Each row of R is roughly a mix of the hidden directions of one of 3 groups.
R:
-385	-21	-305	2	114	-18	102	-101	-31	-365	-182	-178
178	292	127	21	228	-296	-258	123	-106	298	68	120
206	-200	-71	-137	-323	229	222	-65	-24	-259	-84	287
285	62	-36	-49	141	-167	146	102	-191	451	248	-64
-150	-510	175	-193	22	-216	-122	24	-22	-28	-152	-192
-430	74	-45	142	218	-46	-61	10	46	47	6	-451
-312	-344	31	-48	3	-254	229	195	-87	75	-132	-262
-142	-224	-1	-202	-142	33	-170	144	73	-468	110	236
75	325	-130	164	236	65	175	-170	-112	387	56	-185
143	281	173	-138	-308	103	229	-28	-149	-235	-284	92
-274	-469	127	-254	75	154	-163	-145	74	-44	110	-34
296	-86	173	-307	-263	-213	-65	218	-254	-58	-141	24
-263	-85	-29	62	-104	247	-163	-136	227	-420	-217	36
-124	-359	156	-72	74	-315	209	-129	95	178	305	35
-180	-263	-128	181	296	-109	-217	9	190	238	284	-57
473	29	220	-179	-30	-208	49	57	-101	293	141	56
-173	-308	-272	-122	-86	179	227	-101	-8	-114	-39	380
105	387	-177	187	55	80	207	-167	-114	387	-16	-66
-102	71	-262	171	-7	341	-340	-24	121	-203	-152	-222
305	157	90	189	58	351	-3	-85	234	321	-144	15
-466	104	-226	343	26	-100	175	5	145	61	80	70
-194	22	138	-245	7	-423	193	163	-303	-86	77	-92
-368	-80	49	179	113	-178	-63	285	221	-312	140	47
309	176	144	-34	-1	-262	248	35	-81	381	189	81
-251	270	-119	385	-15	114	-141	93	268	-102	88	211
83	139	239	197	-297	338	-87	-2	224	58	-7	297
304	-29	-254	-368	-12	51	-30	-3	-364	-188	-75	-61
-104	-114	138	245	37	107	-353	-256	245	287	-154	-41
-117	54	78	322	235	21	161	-187	225	410	107	32
109	-48	141	-227	-283	-263	159	109	-259	-359	70	27
-122	-31	-48	-261	-187	-196	-5	172	-299	-431	-19	-96
16	-5	45	-308	-59	-212	493	6	-217	39	191	12
-138	311	-146	188	176	-6	233	-187	-48	395	124	-90
-78	-104	-150	-213	-258	-16	-41	150	-220	-388	-308	-70
-32	-225	-51	-182	67	-332	89	323	-190	-298	-71	-173
113	-80	36	-148	-107	-228	-429	108	-63	-302	114	-253
389	224	-7	23	-67	-25	-135	45	-117	30	-24	482
-411	-29	-20	54	185	-118	-103	17	44	10	49	-487
-367	129	-104	248	236	18	-202	-31	95	63	0	-374
-439	6	-209	229	13	225	-29	-116	205	-261	-100	9
305	53	-107	48	-212	251	-273	188	16	-283	-237	101
-272	32	-208	84	372	-296	221	-158	34	53	123	-171
-387	53	-243	309	121	233	43	-157	252	-86	33	1
360	142	156	58	-34	278	233	-52	107	292	-151	203
-203	-141	197	12	-310	-163	84	213	216	-264	40	286
153	-282	-59	-484	-144	80	89	-102	-289	-31	-52	-27
364	50	268	-293	-207	-202	53	171	-209	-147	-8	-24
-164	-79	131	-174	-77	-294	469	42	-230	-43	94	129
238	-44	-39	-112	-30	-180	14	312	-351	352	143	-62
341	289	-79	-88	81	277	54	-296	-136	242	95	9
103	91	189	-111	160	-11	220	-353	-51	398	210	-60
288	-210	270	-286	-170	-137	328	19	-45	66	80	153
-550	93	-83	268	194	-145	123	-29	34	-51	11	-77
239	-344	169	-434	-158	-62	-56	-116	-151	-79	-85	12
380	-12	186	-114	76	437	-186	-198	104	-29	-2	-20
-414	17	-180	376	187	-15	-128	59	123	145	-82	-174
-191	222	-21	18	-204	251	156	-97	-13	-389	-311	36
-263	-101	-83	-162	0	-100	-63	167	-349	-295	-250	-220
-398	-238	-74	247	179	53	-300	9	232	-3	112	-28
-338	-376	-161	-81	153	151	211	-137	185	206	11	13
76	362	111	108	223	-182	53	72	-130	364	2	271
-327	180	-86	15	280	-261	-294	135	-135	65	39	-229
-283	319	-123	300	197	122	-169	13	30	45	-111	-298
-104	-77	10	-220	-70	-425	100	101	-301	-177	157	240
-489	145	44	184	-52	46	90	-81	80	-326	-212	30
221	-127	232	-427	-189	-115	136	173	-143	-132	-54	-186
238	201	-150	203	68	281	-183	-170	-47	307	-217	-152
-517	-60	-96	291	174	-82	-123	-52	177	139	41	-54
-249	-249	72	35	106	-412	-82	267	60	-258	-42	-111
319	113	-44	67	92	103	109	44	-57	484	286	28
24	-61	279	-215	-146	15	201	-365	57	292	179	173
-543	-74	-65	324	86	-86	-92	44	182	4	70	36
58	301	60	151	-212	254	137	145	203	-167	175	324
196	-102	311	41	-2	21	390	-129	190	340	79	13
184	-56	297	-224	-73	-331	-57	240	-329	113	-35	-37
31	270	-212	329	95	249	-384	-47	119	-7	-107	22
-250	205	-29	179	171	-187	241	-194	17	389	149	-60
-426	122	62	226	69	-209	220	36	195	65	263	115
375	239	-18	37	-3	60	276	-75	35	365	208	104
31	-39	248	-191	-46	-268	465	49	-178	123	76	167
-322	-91	-147	103	-123	-365	183	325	-59	-136	-138	-44
440	-38	287	-179	184	94	-143	-26	-129	244	128	-88
-150	260	-158	195	149	-156	213	-177	-95	415	28	-125
-100	-395	-42	35	141	-103	-367	-70	341	-43	127	20
-309	0	-283	335	204	38	56	-26	168	235	236	-7
58	-320	0	-479	-87	-42	81	50	-214	-265	61	22
174	-95	273	-363	-134	-77	388	-54	-90	24	186	86
-111	-277	-272	23	-184	366	-27	-135	152	-303	-89	-27
429	194	-43	71	-215	245	163	145	-112	97	-254	-74
333	242	-75	40	-233	424	156	-52	44	104	7	155
-243	-197	-50	219	11	302	-381	84	237	-95	-131	-18
-11	317	188	226	-50	-83	264	84	-72	392	152	136
166	261	48	94	-196	-28	-300	113	-108	-386	-42	-252
250	-209	258	-422	-72	-11	281	-36	-159	-13	104	-44
-382	-32	-151	290	225	162	-61	-187	307	-52	85	-15
-463	155	-302	209	184	24	90	-34	-102	11	-46	211
184	31	-202	79	-13	443	-342	-124	-33	84	-228	-59
65	-355	179	-323	44	-340	81	73	-175	-98	-58	-185

Here is one row from each group, named. Which group is each of the other rows in?
-421	81	-198	202	223	-208	-280	-11	-34	-54	139	-126
M
324	196	27	-202	-270	-10	227	171	-345	49	-115	28
E
415	28	-46	-79	-239	-116	-81	215	-143	-245	-298	21
L

-293	298	-22	270	144	90	234	100	-245	243	77	-88
E
194	-71	-12	-44	-125	516	-294	-188	69	54	-111	73
L
374	-183	121	-299	-293	98	-123	4	-71	-201	-157	125
L
-292	345	-223	309	186	-54	-269	26	-102	-58	-10	4
M
443	-146	127	-386	-4	119	3	-157	-207	20	-27	-94
L
188	362	-63	256	138	-60	-339	-256	103	123	-19	98
L
-447	-34	-97	164	235	-22	-274	-147	199	-19	198	72
L
404	105	-175	-209	137	-27	75	75	-361	-60	-90	-229
L
347	-2	-91	-85	-126	251	-332	102	-33	-321	-162	89
L
